[[-16  27 -23  83]
 [ 56 -38 -33  30]
 [-70  46  33  16]]
|
[[-16  27]
 [ 56 -38]
 [-70  46]]

[[ 65 -32  35 -49  19]
 [-26  15 -24  32 -24]
 [ 57 -29  34 -45   9]]
|
[[ 65 -32]
 [-26  15]
 [ 57 -29]]

[[ 26 -52 -68  57  47]
 [ 26 -80 -57  43  34]
 [-69  55 -37 -37  17]
 [ 25  40  11  32 -80]]
|
[[ 26 -52]
 [ 26 -80]
 [-69  55]]

[[ 16 -36]
 [-30  36]
 [ -1 -85]
 [-21  89]
 [-73 -17]]
|
[[ 16 -36]
 [-30  36]
 [ -1 -85]]

[[-30   8  86]
 [ 50  61 -46]
 [-12  58   1]]
|
[[-30   8]
 [ 50  61]
 [-12  58]]

[[ 26 -79  40  33   9]
 [ 40 -22  32 -21  20]
 [-26   1 -25   4 -25]]
|
[[ 26 -79]
 [ 40 -22]
 [-26   1]]

[[ -3 -11]
 [ 66  23]
 [ 27  66]
 [ 18 -47]
 [-49 -10]]
|
[[ -3 -11]
 [ 66  23]
 [ 27  66]]

[[-13  65  80  -6  20]
 [ 33  15  25  -6   4]
 [  2  65  25  -6  37]]
|
[[-13  65]
 [ 33  15]
 [  2  65]]

[[-28  10]
 [-53  23]
 [-16 -19]
 [ 89  -5]]
|
[[-28  10]
 [-53  23]
 [-16 -19]]
---
[[ -3 -22 -44  -1  42  32 -43  33 -38  38 -26 -18  -6 -23  31  27]
 [ 12  11 -76  52  17   4 -53 -32  33 -38  64  57  15 -37  41  10]
 [-18 -28  40 -54   7  34  15  66 -51  45 -73 -62 -12  -1 -23   0]]
|
[[-18  12  -3]
 [-28  11 -22]
 [ 40 -76 -44]
 [-54  52  -1]
 [  7  17  42]
 [ 34   4  32]
 [ 15 -53 -43]
 [ 66 -32  33]
 [-51  33 -38]
 [ 45 -38  38]
 [-73  64 -26]
 [-62  57 -18]
 [-12  15  -6]
 [ -1 -37 -23]
 [-23  41  31]
 [  0  10  27]]

[[-45  63]
 [ -4 -79]]
|
[[ -4 -45]
 [-79  63]]

[[ 33  19  33  15  67 -15 -39  14   6 -28  -6  22 -27  22 -37]
 [-19   9   8  20  23 -24 -20  66   1  33  48   3  37  31 -12]
 [ 10  50 -22   4  66 -32 -49  72 -31  30  23 -28   5   9 -28]]
|
[[ 10 -19  33]
 [ 50   9  19]
 [-22   8  33]
 [  4  20  15]
 [ 66  23  67]
 [-32 -24 -15]
 [-49 -20 -39]
 [ 72  66  14]
 [-31   1   6]
 [ 30  33 -28]
 [ 23  48  -6]
 [-28   3  22]
 [  5  37 -27]
 [  9  31  22]
 [-28 -12 -37]]

[[ 75 -16  24  -2 -36   4  19 -62]
 [ 69 -14  35   7 -23  14  20 -43]
 [ 66 -11  36  10 -20  12  20 -42]
 [ 79 -20  29  -4 -34  11  20 -54]
 [ 68 -13  35   8 -22  13  20 -43]]
|
[[ 68  79  66  69  75]
 [-13 -20 -11 -14 -16]
 [ 35  29  36  35  24]
 [  8  -4  10   7  -2]
 [-22 -34 -20 -23 -36]
 [ 13  11  12  14   4]
 [ 20  20  20  20  19]
 [-43 -54 -42 -43 -62]]

[[-14 -13  54 -62  10]
 [ 65 -47 -27  -5  24]
 [-22  65  21 -21  62]
 [ 31 -23  64 -79 -17]
 [-44 -22  21  -9 -35]
 [ 52 -64  54 -44  81]
 [-12  40 -46  53   6]
 [-35  20 -70  75 -28]
 [ 30   8 -17 -13 -34]
 [-47  48 -45  76 -51]
 [ 36 -12  32 -61 -48]]
|
[[ 36 -47  30 -35 -12  52 -44  31 -22  65 -14]
 [-12  48   8  20  40 -64 -22 -23  65 -47 -13]
 [ 32 -45 -17 -70 -46  54  21  64  21 -27  54]
 [-61  76 -13  75  53 -44  -9 -79 -21  -5 -62]
 [-48 -51 -34 -28   6  81 -35 -17  62  24  10]]

[[ 54 -28  13 -26  19  20]
 [-31  55 -25  34  22  -6]
 [ 19 -38  56 -64  -4 -23]
 [-29  30 -52  66  -1  26]]
|
[[-29  19 -31  54]
 [ 30 -38  55 -28]
 [-52  56 -25  13]
 [ 66 -64  34 -26]
 [ -1  -4  22  19]
 [ 26 -23  -6  20]]
---
[[ 49 -80  80  -2]
 [  4 -77  78  -2]
 [ 59 -80  80  -2]
 [  4 -80  84  -2]
 [  4 -80  89  -2]]
|
[[-80  80]
 [-77  78]]

[[-14   3 -12]
 [-29 -22 -77]
 [-17 -44 -84]
 [-23 -34 -74]]
|
[[  3 -12]
 [-22 -77]]

[[-55  24 -76 -64   5]
 [-23 -38 -40 -13 -46]]
|
[[ 24 -76]
 [-38 -40]]

[[-41  32 -49   1]
 [ -3 -17  25 -41]
 [-30  80 -91 -32]
 [-23  52 -46  -2]]
|
[[ 32 -49]
 [-17  25]]

[[-11 -40  14]
 [-11  89   6]
 [  8 -53   4]
 [ 29 -58  -7]]
|
[[-40  14]
 [ 89   6]]

[[ 43 -13   2  42  53]
 [-27  15 -32 -41 -65]]
|
[[-13   2]
 [ 15 -32]]

[[ -9  25 -16]
 [-34 -42  41]
 [ -1 -62  73]
 [ 40 -70  83]
 [-19  50 -67]]
|
[[ 25 -16]
 [-42  41]]

[[ 49  39  77]
 [-23 -53 -57]
 [ 46  83  41]]
|
[[ 39  77]
 [-53 -57]]
---
[[-26  26  12   7]
 [-32  38  46 -12]
 [ 56 -59  17 -48]
 [-71  81  21  37]
 [-29  41  54   3]]
|
[[  3  54  41 -29]
 [ 37  21  81 -71]
 [-48  17 -59  56]
 [-12  46  38 -32]
 [  7  12  26 -26]]

[[-62 -35  37  42 -34  74]
 [-49  69  48  50  -6  27]
 [-14 -90 -30   6 -12   8]
 [-29  42  15  -8  -7   0]]
|
[[  0  -7  -8  15  42 -29]
 [  8 -12   6 -30 -90 -14]
 [ 27  -6  50  48  69 -49]
 [ 74 -34  42  37 -35 -62]]

[[ 28  40]
 [ 36  55]
 [-42 -37]
 [-67 -49]]
|
[[-49 -67]
 [-37 -42]
 [ 55  36]
 [ 40  28]]

[[ 12 -10   3 -17  18  -9  -6  46  -3 -28]
 [-12  58  85  52  53 -53 -47 -48 -74  -6]]
|
[[ -6 -74 -48 -47 -53  53  52  85  58 -12]
 [-28  -3  46  -6  -9  18 -17   3 -10  12]]

[[-85 -41]
 [-29 -88]
 [ 45  20]
 [ -4  30]
 [ 31 -75]
 [ 49 -43]
 [ 91  23]
 [-61  10]
 [ 81  21]
 [-29 -70]
 [ 43 -60]
 [-71 -11]]
|
[[-11 -71]
 [-60  43]
 [-70 -29]
 [ 21  81]
 [ 10 -61]
 [ 23  91]
 [-43  49]
 [-75  31]
 [ 30  -4]
 [ 20  45]
 [-88 -29]
 [-41 -85]]

[[-70 -31 -18 -49 -47 -49  16 -72 -12 -68   8 -26  57  52  64  -6]
 [-18 -40 -24 -32 -44  40 -64 -57 -73 -43 -49  82  72  45  77  25]
 [-46   0  -3 -26 -20 -62  54 -30  27 -33  43 -55  25  26  27 -16]]
|
[[-16  27  26  25 -55  43 -33  27 -30  54 -62 -20 -26  -3   0 -46]
 [ 25  77  45  72  82 -49 -43 -73 -57 -64  40 -44 -32 -24 -40 -18]
 [ -6  64  52  57 -26   8 -68 -12 -72  16 -49 -47 -49 -18 -31 -70]]
